In the rows, zero is written as 128.
The rows of R fall into a few groups, which share some directions, and each row is roughly a mix of its group's hidden directions.
R, 112 rows:
[[119 131 156 158 131 122 114 127 202 129 121 170 146 115 101]
 [167 138  95 103 111 140 102  91 162  94 128 150  98 102 149]
 [126 135 110  88 156 115  77  94 132  77 113 133 102 111 138]
 [173 135  93 109 107 128 122 116  98  81 115 119 118 101 174]
 [154 119  76 108 120 119 155 105 123  88  87 121 109 129 168]
 [106 126 153 108 129 125 145 153  74 171 175  95 128 136 121]
 [123 114 174 169 115 149 115 143 142 177 161 154 153 144 110]
 [128 136 112 135 101 134 111  81 138 138 162 120  55 115 120]
 [170 129 144 176  94 137 125 148 157 128 151 140 165  88 137]
 [140 118 102 113 110 118 157 141  72 158 136  81 118 162 149]
 [171 135  96 107 113 126 100  92 160  91 110 148 112  99 154]
 [158 130  86  93 123 113 122 108  94  87  96 111 114 117 168]
 [162 129 133 172 107 118 115 133 193 129 148 133 153  91 122]
 [108 117 131  99 172  98 131 127 129  84  71 140 158 123 141]
 [125 120 174 158 118 125 127 137 179 168 145 161 161 119 105]
 [133 140  89 105 136 158 130 106 134  79 156 119  74 106 142]
 [136 146  98 121 143 122  60 110 133  77 126 119  92 125 128]
 [153 114 151 179 108 134 119 148 161 172 147 135 175 131 120]
 [114 102 113  94 153  98 174 121 125 108  73 129 145 144 155]
 [ 98 118 130  80 152 116 132 116  67 142  95 117 124 163 134]
 [138 117 152 159 111 122 137 130 197 157 121 167 160 127 113]
 [ 85 133 142  68 152 141 122  96 117 139 120 158  92 147 111]
 [ 79 126 128  95 159 129 152 133  77 134 104 116 111 170 119]
 [124 134 167 163 122 131 104 130 184 151 134 168 154 114  95]
 [108 125 107 101 135 135 176 112 141  90 157 124  71 106 142]
 [ 88 139 183 131 140 131 108 145 113 157 178 129 128 115  93]
 [132 137 108 156  94 158 151 126 118 150 180 105  75 136 121]
 [107 120 143 104 127 121 153 149  70 163 172  91 120 142 131]
 [113 124 168 180 121 144 136 159 153 164 162 142 152 136 100]
 [134 125 145 175  96 126 143 160 113 187 138 116 150 161 112]
 [154 117 114 162 116 120 127 120 200 122  91 160 150 138 130]
 [133 150 110 147 108 174 134 110 144 120 174 125  71 102 115]
 [156 138  91  91 123 117 112  94 133  79 101 133 103 100 155]
 [187 129  88 119 107 108 120 117 128 101 105 107 144  97 167]
 [125 118 107  90 140 110 129 122  58 129 103  92 123 154 151]
 [123 101 152 144 123  92 152 145 113 170  92 125 182 153 132]
 [113 124 131  85 170 115 128 114 143  82  81 154 151 107 140]
 [140 140 125 187  90 148 135 154 119 171 156 108 120 155 106]
 [135 151 108 122 141 134  64 106 150  77 134 134  94 107 120]
 [156 127 100 155 114 119 128 116 194 117  79 154 141 140 128]
 [157 117 114 153 119 118 135 121 201 121  90 157 158 125 131]
 [112 103 133 104 152  94 163 132 119 126  67 135 167 148 144]
 [111 112 119  92 160  93 146 161 103  95  98 119 148 165 151]
 [130 143 122 175  89 162 150 139 126 169 159 118  97 148 101]
 [112 104 147 129 142  90 156 142 119 146  71 134 179 152 132]
 [117 123 171 177 118 148 126 151 157 163 164 154 149 130 103]
 [132 148 105 103 147 135  71 104 138  74 136 130  90 110 129]
 [155 124 157 182  97 140 131 160 139 153 163 132 169 108 128]
 [117 121 174 151 120 122 135 146 170 178 153 150 160 129 100]
 [146 121 134 160  89 119 130 158 109 184 164 104 134 163 127]
 [117 109 147 116 152 106 156 158 116 129  81 136 191 149 139]
 [152 134 104 149 130 133 105 109 184  88  82 159 137 119 130]
 [146 159 130 142 118 171  79 135 135 118 183 130 108 101 111]
 [114 138 165 161 137 133  91 128 183 126 133 167 145 108  94]
 [119 133 108  89 131 131 140 119  58 108 136  98  90 125 151]
 [127 136 133 139 147 143 100 109 184  84 104 172 136  99 117]
 [ 95 131 185 149 144 131 101 147 144 147 170 143 145 114  92]
 [102 141 180 148 140 133  97 134 166 137 151 158 143 104  86]
 [148 109 124 166 116 113 135 127 202 131 102 157 157 140 131]
 [153 118  80 108 115 122 152 122  80 117 109  93 112 149 168]
 [116 140 167 161 134 136  86 123 176 124 133 168 141 103  95]
 [134 146 125 158  93 149 108 114 135 152 184 119  76 121 107]
 [140 126  81 101 129 127 143 101 109  79  93 122  92 128 162]
 [142 136  82  82 136 108 128 104 108  86  92 107 107 116 153]
 [160 141 146 165 119 127  66 158 144 135 138 132 176 123 116]
 [109 139 117  97 141 132 124 132  55 115 147  89  93 136 134]
 [141 136  81 103 137 132 120 111  87  77 102 104 100 123 157]
 [ 97 112 146 136 144 124 146 154  64 151 109 111 148 173 128]
 [181 122 112 154  96 145  94 110 183 134 144 150 132 121 142]
 [153 114  81 109 111 115 167 131  93 135 111  91 120 159 164]
 [ 79 126 170 150 144 142 132 142 149 164 157 146 122 151  85]
 [ 94 124 110  76 159 118 112  93 112 126 100 126  90 164 124]
 [126 100 145 125 133  81 138 147 110 155  86 122 180 162 141]
 [113 123 162 124 124 126 139 156  87 182 177 100 143 136 118]
 [138 131 110 119  99 127 108  71 151 145 151 131  64 116 125]
 [116 105 138 119 149  94 156 141 121 128  67 134 182 148 140]
 [187 133  91 130 106 111 115 113 160 101 114 117 144  88 154]
 [124 151 124 126 148 154  71 107  97  75 122 133 105  98 129]
 [114 140 162 158 138 135  91 122 183 119 128 171 139 106  95]
 [144 153 105 122 126 164  94 115 140  93 175 124  83  98 127]
 [133 147 139 114 157 149  87 114 157  86 113 160 150  80 121]
 [107 134 176 149 139 132 110 132 181 139 144 167 149 106  93]
 [164 127  96 106 116 113 127 122  75  96 102 103 133 115 173]
 [120 132 117 153  92 122 131  81 148 161 138 127  63 132 108]
 [186 137  89 127 104 116 117 112 169 104 129 116 132  87 150]
 [ 89 130 110  81 160 117 137 113  86 116 108 107  91 158 126]
 [150 133 130 185  93 139 134 166 127 173 145 114 147 158 112]
 [143 141  83  93 133 113 128 106 122  71  98 114  99 107 151]
 [180 130  81 110 116 102 119 109 135 102  98 103 139 104 161]
 [159 118  74 115 117 124 151 105 124  93  83 122 113 138 168]
 [140 127 100 149  92 140 151 142 108 155 172  94  86 161 132]
 [119 136  99  97 163 146 132 103 139  62 105 135 106 100 141]
 [121 124 159 169 122 146 121 139 179 171 163 149 142 137  96]
 [ 89 133 109  76 164 114 132 103 109 108  97 120  89 150 121]
 [158 139  88  96 122 117 116  99 134  75 105 127 103  97 157]
 [ 90 135 114  71 159 119 140 108  93 109  98 121  93 144 126]
 [113 112 108  79 160 110 152 104 120  94  75 133 126 132 153]
 [ 97 150 172 129 151 141  98 126 162 118 144 163 133  92  89]
 [127 152 104 135 118 174 130 112 140 104 170 125  67 104 117]
 [186 131  86 115 109 112 121 112 134  98 101 114 142  98 164]
 [137 119  90  88 124 122 171 124  81 119 119  94 106 143 163]
 [127 104 107 137 103 117 185 127  99 164 137  95 103 164 145]
 [134 129 160 175  98 132 131 158 118 186 151 122 157 141 107]
 [113 104 130  91 157 101 169 130 120 113  74 135 163 139 151]
 [145 131  86 101 127 134 142  93 125  78  86 138  99 115 159]
 [143 139 125 183  90 145 126 155 112 173 155 107 125 159 110]
 [116 152 106  94 144 137 113 127  61 104 132  90  93 128 128]
 [137 138  81  84 140 105 134 107 109  87  94 100 104 118 148]
 [139 157 119 139 119 163  85 122 142 106 181 127  86 100 113]
 [184 131 126 160  94 129 113 128 166 113 134 144 158  84 148]
 [182 130  86 108 110 118 121 111 118  93  97 117 136 105 170]
 [128 132 103  85 133 137 142 117  60 106 130  98 100 122 155]]

One row of each group comes first, with its name. Which group is each row after those in?
[143 128 131 165  86 133 133 148 110 187 166 106 120 158 119]	<107>
[149 124  79 121 127 122 137 102 149  76  78 137 109 130 157]	<94>
[ 72 131 170 132 146 154 139 137 132 153 149 159 111 153  91]	<79>

[139 150 104 117 119 161  96 108 128 108 179 119  70 110 126]	<107>
[133 117 104  93 121 120 169 134  69 140 138  87 113 145 157]	<94>
[121 100 147 123 135  76 135 145 109 151  87 122 178 160 141]	<107>
[169 116  77 137 116 122 143 114 160 106  76 132 137 146 158]	<94>
[134 150 125 148 101 171 126 110 146 138 181 130  79 101 109]	<107>
[166 125 117 177 105 109 134 158 110  98 131  95 157  97 155]	<79>
[101 119 167 179 134 123 149 170 121 157 137 121 168 142 105]	<79>
[173 114 139 175  98 134 102 132 170 153 146 141 165 118 135]	<79>
[139 153  99 117 134 170 107 107 145  85 157 131  83  95 127]	<107>
[150 127 146 161 130 101  79 160 134 136 107 127 190 141 123]	<107>
[ 98 112 148 146 140 124 145 160  64 150 120 106 149 169 127]	<79>
